Each named turn below is shown by a few rows before and after it. Which turns, in which order, take the first row of each later pair to the second? The first pair is answered.
turn K601:
[5 3 16 -14 25 2 13 19 -7] => [-11 -17 3 -13 12 23 12 17 0]
[11 6 -1 7 -6 -7 -4 -7 1] => [11 9 9 0 7 -6 -2 -3 -1]
[-11 -12 8 4 4 6 -11 -9 5] => [-9 -11 2 9 -6 1 -13 -9 4]
[7 9 1 -7 -2 -4 4 7 1] => [3 7 2 -9 3 4 4 5 4]
turn K54:
[5 10 -5 0 -6 8 15 15 -2] => [-1 4 -9 1 -10 14 14 11 2]
[12 10 -9 26 -23 -13 -8 -3 3] => [1 -1 -12 23 -24 -1 -14 -12 8]
[25 8 9 0 -5 -14 -4 1 2] => [22 5 -3 5 -18 -10 -1 3 4]
turn K432:
[-1 11 3 2 -1 -12 -9 -19 -1] => [-11 2 8 -7 10 4 -8 -18 1]
[6 8 0 9 -3 -9 1 -1 2] => [-1 2 8 -1 13 3 3 2 2]
[3 17 8 12 7 -14 -5 -8 8] => [-15 -1 11 3 14 11 -2 -6 11]
Pairs:
(2 to 3 turns a pair)
[3 2 -14 7 -5 -14 -7 -1 2] => [-5 -6 -9 5 -1 -3 -12 -12 8]
K54, K54
[-11 1 8 -14 17 3 3 0 -4] => [-5 1 0 -11 9 0 13 14 -8]
K54, K54, K601
[-3 3 12 -19 19 3 -5 0 -1] => [11 9 -1 -8 -2 -12 7 17 -10]
K54, K54
[-8 -14 -6 0 3 18 14 14 -6] => [-15 -15 -8 7 -6 18 1 -8 2]
K432, K54, K54
[-13 4 10 -6 13 8 -21 -21 7] => [6 21 13 -5 16 -13 -12 -6 -2]
K601, K54, K54
[0 -4 7 -3 7 11 2 -1 1] => [9 0 1 2 -2 1 7 9 -4]
K54, K54, K54
[6 0 -8 11 -12 -11 -2 -9 5] => [-5 -3 -2 7 -2 1 -7 -17 11]
K54, K54
[-5 -3 9 -14 15 16 12 14 -3] => [1 2 0 -9 6 6 18 24 -6]
K54, K54
[-5 -12 5 -12 11 17 -3 13 1] => [-7 -17 -5 -6 -1 19 0 13 2]
K54, K601
[-4 -3 -18 7 -15 -11 17 4 -9] => [-25 -13 -6 -1 -1 10 4 -17 1]
K54, K54
[13 5 -6 7 -3 -9 -1 1 -3] => [10 4 -7 8 -5 -6 -6 -6 0]
K54, K54, K601
[-6 0 -6 -3 21 -2 3 -14 0] => [4 6 -14 0 14 -15 9 -3 -5]
K54, K54
[-5 -5 -23 10 -28 -3 2 1 2] => [-12 -4 -15 10 -22 5 -10 -15 8]
K601, K54, K54
[7 -10 -8 -8 -2 -1 13 11 -2] => [9 -4 2 -11 13 -3 9 8 -2]
K54, K432, K432
[23 8 -10 9 5 -13 2 -2 -13] => [7 -7 -24 14 -10 4 -1 -10 -6]
K54, K54
[14 8 -1 11 -8 -14 8 -7 2] => [-4 -2 2 8 -7 6 0 -23 10]
K54, K54, K54
[-8 2 -7 -8 23 17 16 21 -2] => [3 10 -31 16 -17 -6 8 7 1]
K601, K54, K432
[15 15 3 6 -12 -18 -12 -11 1] => [17 15 14 -6 10 -12 -3 4 -6]
K54, K432, K54
[-7 0 -19 6 -12 -11 -2 0 1] => [-1 6 -14 6 -8 -17 -7 -9 3]
K54, K601
[-2 1 16 -13 29 10 -5 0 -2] => [19 10 -3 -2 6 -13 10 23 -14]
K54, K54
[-3 5 13 -6 17 -5 -10 -13 5] => [12 12 1 2 0 -22 3 5 -3]
K54, K54
